Each row is where one point has got to under a steady rotation. How many steps took it there?
The counts run from 0 to 1076.
[-2.63  0.00  0.97  1.17  0.05  0.01  2.48 -2.94  0.39  0.47 -1.22  1.92
  0.92  0.15 -1.63 -1.07 -0.96 -1.94 -1.34  0.54  0.65  0.99 -0.07 -0.67
 -1.83 -1.11  0.55 -0.43  0.09 -2.41  2.51 -0.12 -1.11  0.96 -0.77 -1.42
  0.54 -0.99 -1.05  1.40 -1.17 -0.17 -1.03  1.54  1.29  0.69  1.14  0.21
 -0.67 -0.39 -1.59 -1.11  0.39  2.09  2.18 -1.39]
302
[ 1.36  0.20  0.64  1.93  1.35 -0.17  0.62  2.30  0.36  0.98  1.82  1.53
 -2.59  1.35  0.40  0.69  1.73  0.93 -0.15 -1.48  2.33 -1.40 -1.39  1.02
 -1.72 -1.29  3.21  0.00 -1.75  0.68 -0.09 -0.62  0.64  0.00 -0.94 -1.55
  0.69 -1.09  1.63  0.93  0.34 -0.12  1.34 -0.01  1.90 -1.10  0.01 -1.43
  1.17 -0.62 -2.36 -0.19 -0.91 -0.63 -0.13  1.23]
552
[-1.69  1.06 -0.82  1.63 -0.49 -0.79  2.71 -4.28 -0.36  0.24  0.72  1.40
  0.83  0.22 -2.16  0.08  1.62 -2.20 -0.18 -1.49  1.38  0.76 -1.49  0.60
 -0.63 -0.74 -0.45  0.40 -1.37 -1.62  0.70  0.04  0.07 -0.79  0.27  0.78
  0.10 -1.01  1.18  1.12 -0.47 -0.73  0.71  2.47 -2.07 -0.64  3.14  0.17
  0.48 -1.02 -0.52  0.75 -2.00  0.32 -1.00 -0.75]
134
[ 0.65 -1.81  1.72  0.03 -0.49 -1.35  1.07  0.81  2.39  1.99  2.66 -1.58
 -1.60  0.32  0.35 -0.58 -1.44 -0.88 -1.40  0.75 -0.11 -1.44  0.36  0.58
  1.13  0.51  0.72 -1.62  0.06 -0.21 -1.85 -1.64  0.57  1.28 -1.95 -0.63
 -0.23 -0.96  3.91  0.73  0.18  0.07  2.41 -0.09 -0.27 -2.54  0.29 -0.80
 -1.51  0.64 -0.68 -1.90 -0.63  0.94  1.85  0.18]
1060
[-1.28  0.96  0.69  2.01  0.11  2.16  0.82  1.44  0.31 -0.40  2.06  0.13
  0.15 -1.03  2.33  0.12  1.91  1.01  1.39  0.37 -0.56 -0.68  0.99  0.95
 -1.21  1.63  2.25 -0.09 -0.05 -0.51  1.87  1.76  0.31 -0.04 -1.31 -1.14
  0.83  0.08 -0.76 -0.07 -1.30  1.09  0.67  3.36 -0.49 -1.87  1.04 -2.31
 -0.92  2.01 -0.03 -0.41 -0.56  1.34  1.50  0.63]
171
[ 1.00  0.48  0.81  1.77  3.36 -0.79 -1.01 -1.91 -0.67  0.38  2.92  0.82
 -1.00 -0.15 -0.92 -0.73 -1.74 -1.32  1.06 -0.06  0.81  1.02  1.07  0.58
  0.22 -0.91 -0.90 -0.33 -2.02 -0.95 -0.15  0.84  0.22 -0.18  0.53  2.73
 -0.22  0.44 -0.56  1.73 -1.26 -3.23  0.53 -1.67  0.59 -1.74 -0.81 -1.83
  0.20 -0.44  0.61 -3.03 -0.01 -1.34 -0.29 -1.77]
533
[ 2.94 -1.15  2.07  1.46  3.17 -2.32 -0.65 -0.94 -0.13  1.87  1.43  1.81
 -1.12  0.10 -0.76  0.89 -1.09 -0.91 -1.07 -0.63  3.55 -0.37 -0.59  0.75
  1.04 -0.87 -0.48  0.38 -1.80  0.82  0.17  1.20  1.69 -0.62  0.84 -0.85
 -0.17 -1.13 -0.85 -0.73 -1.07 -0.51  0.41  0.65 -0.72 -1.24  0.17 -1.33
  1.15 -1.49  0.76 -3.47  0.58 -0.64 -0.74  0.72]
225
[ 1.93 -0.23  2.16  0.57  1.75 -0.50  0.05  0.45  0.41  0.64  0.41  3.23
 -1.93  0.63  0.48  0.79 -0.71  0.98 -2.40 -0.96  1.99 -0.30 -0.93 -0.03
 -0.78 -1.73  2.35 -0.28 -0.44  1.27  1.28 -0.35 -0.64  0.30 -0.97 -3.23
  1.99 -1.41 -0.79  1.19 -0.45  0.26  0.95  0.51  1.41 -0.85  0.37 -0.75
  0.41 -0.99  0.18 -2.09  1.05 -0.79  1.43  1.85]
390
[ 0.97  0.01  0.07  0.66  0.79  1.18  0.79  0.40 -0.94  0.49  0.58 -0.11
 -1.67 -0.37 -0.82 -0.64  2.49  1.94  0.28  1.07  0.36 -0.39  2.45 -0.33
 -1.78 -0.22  4.59  1.47 -0.07 -0.67  0.93  2.69 -0.01 -1.24 -0.42 -0.01
  1.41 -1.99 -1.73  0.45 -1.58  0.56 -1.65  1.92  0.70 -1.42  0.75  0.02
 -0.30 -0.42  1.64 -1.25 -0.63  0.69  3.17  1.67]
496
[ 1.51 -0.03  1.44  0.15  0.23  0.93  0.53 -1.58  0.68 -1.25  0.63  1.30
  1.29 -1.95  0.12 -0.88  0.69  0.58 -1.17  2.20  1.17 -1.19  0.72  1.16
 -1.11  1.27  2.00  1.45 -0.17  0.07  0.63  0.56  1.19  0.43  0.27 -2.10
  0.86 -1.23  1.19  0.17 -0.66 -2.03 -0.44 -0.89  0.27 -1.08  2.24  0.12
 -0.14 -2.31  3.88  0.48 -1.86  2.02  1.70  1.17]
829
[ 1.42  0.35  1.51  2.29  2.44  0.50 -0.60 -2.83 -1.82  0.19  0.28  2.61
 -2.60 -0.09 -0.35 -0.02 -0.27 -0.21 -0.95 -0.25  2.00  0.25  0.08 -0.60
 -0.77 -3.31  1.19 -0.31 -0.14  0.16  0.35 -0.12 -1.31  0.10 -0.27  0.29
  1.30  0.63 -2.56  1.52 -1.32 -1.13 -0.25 -0.83  2.84 -0.86  0.86 -0.23
 -1.03 -0.78  0.63  0.05  1.02 -1.79  2.50  0.13]
699
[ 2.58 -2.15 -0.09 -1.11 -0.95  0.55  1.25 -0.10  1.15 -0.09  0.08  0.07
 -1.58  0.87  0.28 -1.60  0.94 -0.24 -2.35  0.28 -0.46  0.13 -0.93 -0.64
 -1.40 -1.63  3.31  0.64  1.82  0.19  0.69 -0.97 -1.12 -0.70 -2.04 -0.25
  0.86 -1.34  3.39  2.71 -1.15 -0.23  0.72  1.14  0.29 -1.74  0.54  0.38
 -1.14 -0.33 -0.50  0.46  0.94  0.22  0.55  2.08]
893
[ 2.25  1.15  0.75  2.47  1.90  1.05  0.17 -1.87 -1.62 -0.21  0.81  1.16
 -1.62  0.24 -1.30 -0.35  0.85  0.36 -0.30 -0.78  1.96 -1.73  0.18  1.17
  0.33 -3.30  2.09 -0.55 -0.18  0.51 -1.21 -0.85 -0.75 -0.76 -0.60  0.57
  1.34 -0.54 -0.15  1.02  0.41 -1.72  1.05 -1.94  1.83 -1.71  0.14 -0.58
  1.85 -0.55 -0.17  1.89 -1.32 -0.43  1.13 -0.07]
861
[-2.26 -0.03  0.38  0.51  1.34  0.44  2.22 -0.27 -2.62  0.85  3.16  0.20
 -1.63  0.03  1.69 -1.72  1.08  0.93 -0.37 -0.09 -1.12 -0.27 -0.81 -0.77
 -0.07 -0.08  1.41 -0.19  1.51 -1.47  0.11  0.90 -0.90 -0.95 -1.75  2.30
  0.71 -0.91 -1.43  1.19  0.85 -0.03  1.95  2.36  2.35  0.27  0.60 -0.46
 -0.97  2.42 -0.53  0.82 -1.91  1.79 -0.04  1.99]
269
[ 0.80 -2.68 -0.54 -1.71  1.63 -0.43  0.17  0.46  0.15  1.68  3.62 -1.32
 -2.77 -0.37  0.03 -0.54 -1.14  0.78 -1.73  0.88 -0.35  0.04  0.07  1.16
  2.31 -0.39  0.40 -1.65 -0.77 -1.98 -2.50  0.47 -0.57 -0.77 -0.40  2.43
  0.36 -1.16  1.56  2.67 -0.01 -0.85  1.99  0.40 -0.94 -2.66 -0.76 -0.14
 -0.40  1.52  0.43 -1.25 -1.41 -0.01  1.10  0.16]
258
[ 0.76 -1.38  0.48 -0.97  0.80  0.58  0.51  0.50 -0.44  0.68  3.90 -1.16
 -2.57  0.62 -0.51 -1.22 -0.97  0.11 -1.49 -0.18  0.17 -0.02  0.64  0.44
  1.47  0.18  1.01 -2.74 -0.07 -0.86 -1.68  0.42 -0.81  0.21 -1.10  2.18
  0.06 -0.37  1.17  2.55 -0.56 -0.22  2.03  0.72  0.64 -2.36  0.81 -0.85
 -1.27  1.51  1.53 -1.27 -0.97  0.04  1.42  0.73]
259
[-0.84  1.48  1.26  4.76  0.89  0.53  1.88 -3.33 -0.02  0.21 -0.18 -0.14
 -0.10 -0.55 -0.08  0.37  1.19 -0.34  0.85  1.73  2.37 -1.70  0.20  1.03
 -1.98 -0.85  0.24 -0.64  0.23 -0.99 -1.04  1.35 -0.62  0.21 -0.66  0.38
 -1.60  1.67  0.76 -0.71  0.20  1.31 -0.58  1.76 -1.49 -1.63  1.65  1.06
  1.31  0.00 -0.58  0.45 -1.33  1.21  2.76 -1.45]
643
[ 0.41 -0.65  1.22  0.94 -0.17 -0.96  0.39 -2.37  1.44  0.17  1.77 -0.34
 -0.42 -2.08 -0.92 -0.46  1.47 -0.02  0.41  0.65 -0.88 -0.24  2.75  0.08
  0.75  1.55  0.29  1.86 -1.31 -0.76 -0.55  0.46  2.17  0.69  0.96  0.41
  0.43 -2.15  0.37 -0.96 -2.12 -2.79 -0.21  0.16 -2.57 -1.84  1.40 -1.26
 -0.45  0.12  3.77 -0.37 -0.69 -0.10  0.84  0.91]
22
[ 0.34  0.21 -1.67  0.70  0.38 -0.93  1.02 -2.12  0.23  1.12  2.12 -0.19
  0.50  1.47 -2.79  1.11 -0.40  0.07 -0.75 -1.95 -0.42  1.05  0.36  1.82
  2.67 -0.60  1.01  0.10 -1.84 -2.36 -0.01 -2.23 -0.05  0.01  0.36 -0.89
  0.84 -3.42  0.66  2.32 -2.45 -1.21  0.80  1.71 -2.13 -1.64  0.68 -0.85
 -0.72  0.29  0.02 -1.83  0.20 -0.65 -0.89 -1.50]
460
[-2.13  0.29  0.79  2.33  0.04 -0.39  1.40  0.62 -1.37  1.22  0.89 -0.55
 -0.35  0.06  0.21  0.27  1.33 -2.01 -0.75 -0.04  0.71 -0.35 -0.39  0.73
  2.33 -0.85  2.23  0.76  1.17 -0.87 -0.07  1.52 -3.05  0.26 -2.47 -1.50
  1.02 -0.31 -1.45  0.21  1.56  0.49  1.36  0.32  3.33 -1.24  1.59 -1.65
  0.34  0.17 -2.10  1.46 -1.71  1.22  0.42  1.98]
277
[-0.39  0.68  0.69  2.95  2.72 -0.15 -1.04 -2.24 -1.66  1.39  2.10  1.55
  0.58 -3.38  0.19 -0.26 -0.57 -1.70  0.79  0.43  0.61  0.40 -1.25  1.77
  0.94 -1.87 -1.26 -1.31  0.56 -0.33  0.10  0.78 -0.73  0.68 -0.25  0.80
 -0.02 -1.86 -2.40  0.50 -0.18 -2.31  0.04 -0.59  0.41 -2.91 -0.73 -0.64
  1.34  0.19 -2.01 -0.64  0.10 -0.77 -0.76 -2.20]
370
[ 0.75  1.72  0.01 -0.01  2.24  1.76  1.23 -1.62 -0.68 -0.33  2.86  1.55
 -1.38 -1.39 -0.73 -2.13  0.20 -0.78  0.73 -0.16 -1.26 -0.48 -0.50  1.90
 -0.59 -2.96  1.56 -0.15  0.52 -0.65  0.90  1.01 -2.53  0.83  0.34  1.58
  1.75 -2.34 -1.98  1.40  0.95 -1.75 -0.03  0.05  1.18 -0.80 -1.15 -1.03
  1.21  0.98 -0.39  0.16 -0.96  0.00  0.19 -0.13]
366
[ 0.16 -1.08  1.03 -1.83  0.85  0.14  2.41 -0.02  0.52  0.67  1.99 -0.51
 -2.63  0.13 -0.70 -1.56 -0.81 -0.71 -2.51  1.59  0.44 -2.12  1.24 -0.31
  1.00  0.57  1.26  0.18  0.78 -0.68 -2.30  0.53 -1.51 -0.47 -1.80  0.82
  1.91  0.46  1.80  0.37  2.25 -0.67  1.33 -0.34  0.94 -1.55  0.21 -0.33
  1.22 -0.62  0.25 -0.84 -0.92  1.94  2.44  0.76]
422
[-0.56  0.79  0.46  4.60  1.05  0.42  1.24 -2.48 -0.11  1.10  0.54  0.41
 -0.16 -1.42 -0.19  0.80  1.42  0.73  0.74  2.16  1.66 -1.93 -0.08  0.86
 -1.41 -0.65 -0.74 -0.95  0.22 -1.18 -1.45  1.21  0.92 -0.89 -0.44  0.18
 -1.16 -0.03  0.36 -0.91  0.01  0.51 -0.07  2.51 -2.23 -2.30  0.66  0.98
  2.54 -0.33 -1.41  0.28 -0.95  1.74  1.27 -1.51]
644
[-0.30  0.10  0.25 -0.22  0.03 -0.73  0.44 -2.75  1.22 -0.91  0.58  1.04
  1.33 -4.62  1.02 -1.66  1.44 -1.17 -0.01  1.66 -0.19 -0.87  0.16  1.04
 -0.08  0.43  0.08  2.62  0.29  0.68 -0.58  0.61 -0.51 -0.02 -0.64 -1.40
  1.06 -1.52  1.47 -0.96  0.49 -4.13  0.20 -0.60 -1.26 -1.99  0.83 -0.01
  0.15 -2.13 -1.40  0.20 -0.91 -0.27  0.36 -0.77]
515
[ 0.52 -3.36  1.59  0.67  0.52 -0.58 -0.06  0.67  1.47  0.91  2.02  0.37
 -0.81  0.09  0.28 -1.94 -1.46  0.21 -2.42  1.81  1.65 -0.68 -0.61  0.36
  1.35 -0.10  0.93 -1.14  0.62  0.01 -2.07 -1.66  1.23  0.40 -1.20 -0.24
 -1.52 -1.34  2.94  0.74 -1.36  0.16  1.15 -1.82  0.03 -1.53 -1.02  0.10
 -2.03  1.77 -0.12 -1.47  0.26  1.33  0.50 -0.83]
250
[-2.00  1.31  1.55 -0.91  0.93 -0.02  1.17 -0.08  1.35 -0.04  4.20  0.53
 -1.52 -2.00 -0.04 -2.44  0.39 -2.02  1.64 -0.32 -0.93 -0.29  0.54  1.16
 -0.48  0.50  0.69  0.01 -1.91 -1.14  0.40  1.35  0.51  1.44 -0.07  1.76
  1.04 -1.57  0.63  0.08 -0.85 -2.98  0.41 -0.59 -0.81 -0.57 -0.16 -2.93
 -0.57  0.76  0.43 -2.27 -2.77 -0.03  0.53 -1.17]
842
[ 0.04 -1.02  3.02 -0.19  1.11 -0.54  0.39  0.21  1.14 -0.34  2.40  2.16
 -0.29 -1.68 -0.96 -2.45 -0.38 -1.34 -1.27  0.59  0.38 -0.81  2.02  1.24
  0.95  0.12  1.07  0.90 -0.24 -0.57  0.97  1.27  2.30  0.70  0.82 -0.57
  1.15 -1.46 -1.03 -1.57 -1.28 -1.24  0.17 -2.51 -0.20  0.73 -1.06 -2.28
 -0.42  1.02  3.07 -1.44 -1.35  2.53  1.39  0.83]
834
[-0.93  0.31 -0.17  1.79  0.29 -0.33  1.84 -1.02 -1.88 -0.61  1.18 -0.29
  0.25  2.44 -0.08 -0.86  1.06  0.83 -1.10  0.49  0.54  0.42  1.29 -2.30
  1.56  1.47  3.89  2.41  0.46 -1.51  0.41 -0.63 -0.80 -0.65 -1.53 -0.07
  0.41  1.51  1.06  0.82 -0.63 -0.59  2.80 -0.60  3.03  0.97  1.44 -0.21
 -1.07 -2.48  0.47  0.54 -0.91  2.04  1.65  1.15]
925
[-0.55  1.97  0.51  2.64  0.99  1.12  2.57 -1.08  0.27  0.87  1.12 -0.98
 -1.24  1.68 -1.26 -1.30  0.05 -0.21  1.44  0.52  0.22 -0.17  1.04  0.43
 -2.72 -0.37  1.43 -1.06 -0.98 -2.17  0.61  1.20 -0.52  0.83 -0.34  1.40
 -1.05  0.03  0.25  0.44 -0.39  1.12 -0.56  1.98 -0.60 -0.14 -0.51  0.07
  1.11  0.61 -2.36 -2.27 -1.07  2.35  2.83 -1.70]
641
[ 0.46  1.50  0.55  2.58  0.91  0.04  1.10 -2.48  0.25 -1.37  2.14  1.98
 -0.32 -0.32  0.66 -3.14  0.42  0.12  1.70  0.17 -0.48 -1.34 -1.09 -0.61
 -0.84 -1.75  2.06 -0.22  1.08  0.30 -0.96 -2.11 -1.01  1.19 -1.15  0.62
 -1.06 -1.03  1.35 -0.13 -0.03 -2.39  2.26 -2.32  1.84  0.24  0.66 -0.49
 -1.51 -0.24 -1.13  2.19 -0.51 -0.18  0.58 -1.25]
853
[-0.52 -0.13  0.54  2.24  0.27  1.61  0.22  1.68 -0.39 -0.39  2.38  0.21
  0.21 -1.66  1.18  0.77  1.35 -0.25  0.47  0.54  0.95  0.69  0.75  1.92
  0.15  1.70  1.52 -0.80 -0.25 -0.67  1.21  2.65 -0.19 -1.00 -1.56 -0.75
  0.31  0.39 -0.51  0.69 -2.09  1.71  0.13  2.17 -1.66 -1.92 -0.42 -2.11
 -0.15  1.94 -0.10 -0.97 -1.17  1.34  1.18  0.68]
170
[ 0.78 -2.67  1.56 -1.25 -0.18 -0.87  0.65 -1.66  0.26  1.16  2.29 -0.19
 -0.73 -0.16 -1.29 -1.66 -1.30 -1.53 -1.99  1.91  2.72  0.15 -0.18  0.85
  0.31  0.32 -0.77 -2.01 -1.32 -0.68 -0.75  1.76  0.86 -0.19 -0.90  1.62
 -1.17 -0.86  2.03  0.62 -0.39 -0.41 -0.42  0.72 -2.07 -2.48  1.59  0.42
 -1.52 -0.04  0.97 -3.65 -0.44  0.70  0.81 -0.24]
735
[-3.00  0.58 -0.17  1.11  0.18 -1.49  1.96 -2.08  0.69  0.62  1.74  1.33
  2.41  0.87 -1.69 -1.59 -0.72 -2.39 -0.79 -0.32  2.21  0.87 -0.90  2.08
  1.07 -0.46 -0.85 -1.74 -1.34 -1.32  0.63 -0.15 -0.37  0.57 -0.13 -1.09
 -1.42 -1.32  1.00 -0.13 -0.10  0.67  1.43  1.54 -0.88  0.42  1.12 -0.30
 -0.86 -0.07 -2.48 -2.31 -1.04  1.60  0.50 -2.07]
137
[ 2.72  0.28  0.93  2.84  1.86 -0.39 -0.45 -0.21 -0.71  0.88  1.06  0.32
 -0.73  1.26  1.27 -0.65  0.89  1.39  0.40 -0.73  0.49  0.49 -1.39 -0.54
 -1.27 -2.00  4.21  1.08  1.17  0.70  2.43 -0.48 -1.57  1.09 -2.34 -1.23
  0.33 -1.00 -0.48  2.02 -1.32 -0.84  0.74 -1.81  2.62 -0.86 -0.80 -0.29
  0.45 -1.62 -2.35 -0.40  0.67 -0.04  0.09  0.33]
383
[-3.19  0.75 -0.68  0.48  0.78 -0.31  2.63 -0.84 -1.32  0.28  0.57  1.39
  0.43  0.06 -0.39  0.51  1.67 -1.48 -0.42 -0.59  0.11  1.20 -0.97 -0.38
 -0.67  1.29  1.84  2.68 -1.06 -2.24  2.42  0.61 -1.38 -0.44 -0.51 -0.77
  2.28 -0.57 -0.04  1.95 -0.73 -0.38  1.63  1.80  1.32  0.39  2.43 -1.90
 -0.63 -1.35 -1.32 -0.41 -1.09  0.95 -0.44  0.86]
609
[-1.31  0.88 -0.02  2.11  0.69  0.27  2.60 -1.25  1.04  0.71  1.33  1.30
 -1.49  1.44 -0.98 -1.59 -0.52  0.56  0.58 -0.69 -1.41  0.72 -0.46  0.15
 -1.60 -1.46  1.51 -0.57  0.79 -2.22  1.15 -0.96 -0.50  1.56 -0.10 -0.30
  0.39 -2.10 -0.92  1.45 -1.82  1.46  0.20  3.36 -0.81  0.39 -0.20 -1.12
 -0.74  3.09 -1.70 -0.72  0.57  1.45  1.83 -0.59]
471
[ 1.29 -0.27  0.85  2.49  0.46  0.93  0.71 -0.65  0.56 -1.61 -0.24 -0.53
  0.35 -1.14  0.93 -0.85  2.03 -0.10 -0.05  2.14  0.83 -0.30  1.58  0.47
 -1.65  0.73  4.40  2.26  1.01 -0.48  1.50  1.26 -0.37 -1.44 -1.30 -1.04
  0.33  1.08  1.60 -0.26 -0.87  0.14 -0.70 -0.60  0.25 -0.78 -0.15 -0.35
  1.82 -1.30 -0.22  0.28 -0.35  2.05  1.46  0.90]
820
[ 2.86  0.93 -0.73  1.03  1.69  2.28  2.04 -1.17  0.31 -0.55  1.19  0.31
  0.14  2.02 -2.10 -0.58 -0.33  1.83  0.55  0.45  0.19 -0.37  0.91  1.84
 -1.12 -1.29  3.26 -1.08  0.09 -1.81  0.09 -0.48 -0.84 -0.12 -0.14  0.18
  0.22 -1.83  0.87  2.00 -1.57  0.31 -0.27  0.69 -0.99 -0.85 -1.76  0.82
  2.05  0.46 -0.24 -0.69  0.36  2.79  1.79 -0.37]
965
[-1.08  0.81 -0.86  0.67  0.19 -2.07  0.60 -3.73 -1.80  0.85  1.46  0.93
  1.26 -0.37 -3.03  0.38 -0.02 -1.05 -1.84 -0.81  2.03  1.70  0.41  0.95
  3.24  0.31 -0.69  0.62 -2.21 -1.32 -0.62  0.54  0.52 -0.02  0.96 -0.29
  0.10 -0.67 -0.33  0.32 -0.10 -0.65  0.65  0.31 -0.99  0.13  2.27 -0.33
 -0.46 -1.92  2.04 -1.67 -1.51  0.49  0.47 -0.22]
937
[ 1.34 -2.05  0.80  1.47 -0.38  0.19  0.34 -0.39  1.41  0.88 -1.01  0.78
 -1.03 -1.39  0.81 -0.50  1.92 -1.21 -1.54  0.24  1.50 -0.61 -2.46  0.94
 -2.39 -2.33  2.46  0.46  1.69  0.26  1.10  0.71 -0.89  0.51 -1.62 -2.25
 -0.41 -2.38  2.18  1.10  0.75 -0.02 -0.93  0.29  0.44 -2.54  0.70 -0.26
 -0.40 -0.69 -2.66  0.05  0.62 -0.78  0.59  1.39]
76
[ 2.12 -3.57  1.67 -0.53 -0.63  0.32 -0.56 -1.91  0.38  0.40 -0.76  0.83
 -0.52 -1.07  0.24 -1.82 -0.64  0.71 -2.49  2.36  1.52  0.70 -1.28 -1.65
 -0.50 -1.00  1.09 -0.51  2.98  0.29  0.62 -0.83  0.04  0.26 -1.55 -0.64
 -0.29 -1.59  2.01  1.67 -1.61 -1.01 -0.19 -1.16  0.86 -1.90  0.75  2.01
 -1.54 -1.00  0.76  0.06  1.16  0.83  2.00  0.40]
85
[ 1.57  1.04  0.26  0.34  1.75  0.26  1.30 -0.24  0.18 -1.54  2.65  1.25
 -0.28  0.51 -0.21 -0.88 -0.93  1.89 -1.61  0.79  0.77 -0.36  2.31  1.22
  0.08  1.01  1.95  0.26 -0.57 -0.28 -0.81  0.81  0.10 -1.11  0.90 -0.65
  0.66  0.75  0.35  0.26 -1.54  1.73  1.05  1.66 -2.49  0.70 -1.58  0.05
  1.68 -0.02  2.13 -1.43  0.43  3.19  2.77  0.46]
324
